Small tables with named rows and columns. After each table, cells are looked up by row and column.

mot =
|  | tir | vun | bib | dip | fav | fosupa | komi | vabalat | puso |
|---|---|---|---|---|---|---|---|---|---|
| fip | 4495 | 2546 | 6483 | 7460 | 4376 | 1195 | 2491 | 5434 | 6548 |
| domuki | 4936 | 2699 | 6917 | 7824 | 2860 | 3492 | 6965 | 7649 | 8090 |
| rusi | 2660 | 6265 | 5085 | 2651 | 6165 | 4516 | 5816 | 3667 | 3919 |
| pifiton | 4603 | 6762 | 4864 | 3234 | 4132 | 3294 | 4535 | 5848 | 3861 |
| radul | 5088 | 3294 | 5534 | 5577 | 2920 | 3353 | 4118 | 8717 | 8233 |
| zum | 4944 | 4972 | 3439 | 3722 | 5541 | 3174 | 5217 | 6731 | 5117 |
| nasopim | 3677 | 6649 | 3134 | 5027 | 3603 | 4965 | 3373 | 4314 | 2908 |
| geripe | 3363 | 1842 | 6368 | 7007 | 5180 | 4294 | 3546 | 6407 | 7534 |
| vud | 2729 | 6337 | 4822 | 4915 | 6019 | 5737 | 8949 | 5520 | 2382 |
| zugi | 2738 | 5469 | 4353 | 2760 | 5446 | 4681 | 4631 | 5873 | 4501 |
| tib | 4774 | 1347 | 6006 | 5942 | 3414 | 2368 | 3824 | 6828 | 6525 |
| ruz | 5225 | 8887 | 3551 | 1579 | 5388 | 3288 | 6390 | 6272 | 5058 |
| zem | 5506 | 6634 | 6409 | 2242 | 5184 | 2511 | 4675 | 5239 | 6124 |

fav of ruz is 5388
puso of geripe is 7534
vabalat of zugi is 5873
komi of fip is 2491
komi of radul is 4118
fav of domuki is 2860
komi of pifiton is 4535
vun of zum is 4972
vabalat of rusi is 3667
komi of nasopim is 3373
puso of zugi is 4501
fosupa of zum is 3174
vabalat of nasopim is 4314
bib of geripe is 6368
bib of ruz is 3551
fav of nasopim is 3603
vun of zem is 6634
Which row has the largest puso? radul

Table finis
         febozi  gobas  dag  mova  mar  zata  pitalu  todisa  valomo
zuzibom     130    128  162   154  139   143     153     135     146
bom         203    171  242   170   79   213     179      49     128
lum         155    176  246   164   76   180     181      44     127
velov       161    154  106   155  180   145     135     194     158
tuziz        93    127  126   128  165    98     141     172     154

What is the valomo of zuzibom in finis? 146
What is the febozi of lum in finis? 155
What is the mova of velov in finis? 155
What is the valomo of tuziz in finis? 154
What is the todisa of zuzibom in finis? 135
What is the todisa of lum in finis? 44
What is the mar of zuzibom in finis? 139
What is the febozi of velov in finis? 161
What is the febozi of bom in finis? 203
What is the pitalu of lum in finis? 181
What is the todisa of tuziz in finis? 172
What is the pitalu of tuziz in finis? 141
What is the dag of velov in finis? 106
Row with the largest valomo: velov

komose
|  | nub | ruz | tusaze | bubirog | dag | sib | dulibon | bolinok | visi |
|---|---|---|---|---|---|---|---|---|---|
| leruleg | -0.1 | 0.1 | 0.1 | -0.7 | 0.0 | 0.3 | 0.3 | -0.6 | 0.1 |
| goz | -0.4 | -0.3 | 0.5 | -0.4 | 0.0 | 0.2 | -0.1 | -0.2 | -0.1 |
| sefi | -0.2 | -0.3 | 1.0 | -0.5 | 0.1 | 0.5 | 0.0 | 0.0 | 0.1 |
| gil | -0.7 | -0.4 | 0.5 | -0.6 | 0.1 | 0.2 | -0.2 | -0.4 | -0.3 |
| leg | -0.5 | -0.4 | 0.3 | -0.4 | 0.0 | 0.0 | -0.3 | -0.3 | -0.3 |
| gidez | 0.3 | 0.1 | 0.0 | -0.2 | -0.1 | 0.1 | 0.2 | 0.0 | 0.2 |
| nase | -0.1 | 0.1 | 0.3 | -0.8 | 0.1 | 0.4 | 0.4 | -0.5 | 0.1 |
| mevov | -0.5 | -0.4 | 0.7 | -0.6 | 0.1 | 0.3 | -0.1 | -0.3 | -0.2 |
| romud | -0.6 | -0.1 | 0.0 | -0.7 | 0.1 | 0.1 | 0.0 | -0.8 | -0.3 |
| gifimu | -0.3 | -0.3 | 0.4 | -0.3 | 0.0 | 0.1 | -0.2 | -0.1 | -0.2 |
| miz | -0.2 | -0.3 | 1.0 | -0.5 | 0.1 | 0.5 | 0.0 | 0.0 | 0.1 |
| zilad | -0.9 | -0.6 | 0.5 | -0.4 | 0.1 | 0.0 | -0.5 | -0.3 | -0.5 |
| med | -0.3 | 0.0 | -0.4 | -0.4 | -0.1 | -0.1 | 0.0 | -0.6 | -0.2 |
| tupu | -0.5 | -0.3 | -0.1 | -0.3 | -0.1 | -0.2 | -0.3 | -0.4 | -0.4 |

zilad, visi: -0.5
leg, dulibon: -0.3
zilad, nub: -0.9
zilad, bolinok: -0.3
zilad, bubirog: -0.4
goz, bubirog: -0.4
med, visi: -0.2

Table vegemum
cols = rarof, dapo
bebulaf: [18, 42]
seresu: [44, 29]
pedi: [35, 80]
fip: [44, 17]
seredu: [25, 59]
tavif: [20, 36]
rofusul: [25, 24]
bev: [46, 38]
rigi: [33, 88]

tavif, dapo: 36
pedi, dapo: 80
seresu, rarof: 44
bebulaf, dapo: 42
rofusul, rarof: 25
rigi, rarof: 33
bev, dapo: 38
rigi, dapo: 88
pedi, rarof: 35
seredu, rarof: 25
fip, dapo: 17

rarov =
	bimikof	logetu	dev	mig	nokilo	ruda	pabakud	zaku
gomib	142	181	141	220	195	123	200	102
kegas	141	181	141	108	195	122	201	101
birine	142	179	143	173	193	124	198	104
tak	142	181	142	17	194	123	199	103
tobu	142	182	141	130	195	122	201	101

tobu, bimikof => 142
tak, pabakud => 199
birine, nokilo => 193
tak, ruda => 123
gomib, mig => 220
gomib, bimikof => 142
kegas, nokilo => 195
tobu, logetu => 182
kegas, zaku => 101
tak, mig => 17
tobu, pabakud => 201
tak, bimikof => 142
tak, zaku => 103
tak, nokilo => 194
gomib, pabakud => 200
tak, dev => 142
birine, pabakud => 198
tobu, mig => 130
kegas, ruda => 122
birine, ruda => 124

tok.csv
,pabile,zezemir,tosad
salip,19.368,6.661,51.473
rovan,50.577,-7.603,-18.342
suf,-45.967,96.711,91.288
vupuz,49.948,-7.417,-20.285
ludop,57.794,-24.540,16.543
mubir,48.230,5.347,-47.050
noku,51.264,-10.474,21.039
miv,51.515,-12.936,-11.506
reg,57.876,-25.780,12.392
panim,41.781,5.620,23.522
zubo,52.703,5.058,-56.793
tukoni,-7.833,71.565,44.930
gata,50.429,-10.343,-15.466
sug,54.006,-19.247,-1.310

zubo, tosad -> -56.793
sug, tosad -> -1.310
ludop, zezemir -> -24.540
noku, pabile -> 51.264
miv, pabile -> 51.515
miv, zezemir -> -12.936
salip, tosad -> 51.473
gata, pabile -> 50.429
mubir, zezemir -> 5.347
rovan, tosad -> -18.342
rovan, zezemir -> -7.603
reg, pabile -> 57.876

rilos:
         lirib  gesabu
div       2998    5851
mobiru    4869    5401
povuger   2168    4587
sug       4021    3797
nuzepa    7963    4251
fak       5153    4748
vopid     4232    4259

lirib of nuzepa: 7963
gesabu of div: 5851
lirib of sug: 4021
gesabu of vopid: 4259
gesabu of sug: 3797
lirib of div: 2998
lirib of mobiru: 4869
Which row has the largest gesabu? div

mepog =
	bas	bar	gapivo	dum	daz
fubusa	3.6	5.1	-4.9	-0.2	3.1
topa	-5.0	-4.2	6.7	-7.0	-2.6
pilobek	-2.9	-1.1	-7.4	4.4	1.2
fazok	0.5	4.8	-2.6	0.6	6.1
nabo	-0.2	-0.4	-9.3	3.7	-0.6
logoziv	-5.9	-2.4	4.2	-3.0	1.6

What is the gapivo of pilobek in mepog?
-7.4
What is the gapivo of topa in mepog?
6.7
What is the dum of fubusa in mepog?
-0.2
What is the bar of topa in mepog?
-4.2
What is the bas of fubusa in mepog?
3.6
What is the daz of fazok in mepog?
6.1
What is the bas of nabo in mepog?
-0.2
What is the daz of pilobek in mepog?
1.2
What is the dum of fazok in mepog?
0.6
What is the daz of nabo in mepog?
-0.6
What is the dum of nabo in mepog?
3.7
What is the bar of fazok in mepog?
4.8
What is the bar of pilobek in mepog?
-1.1

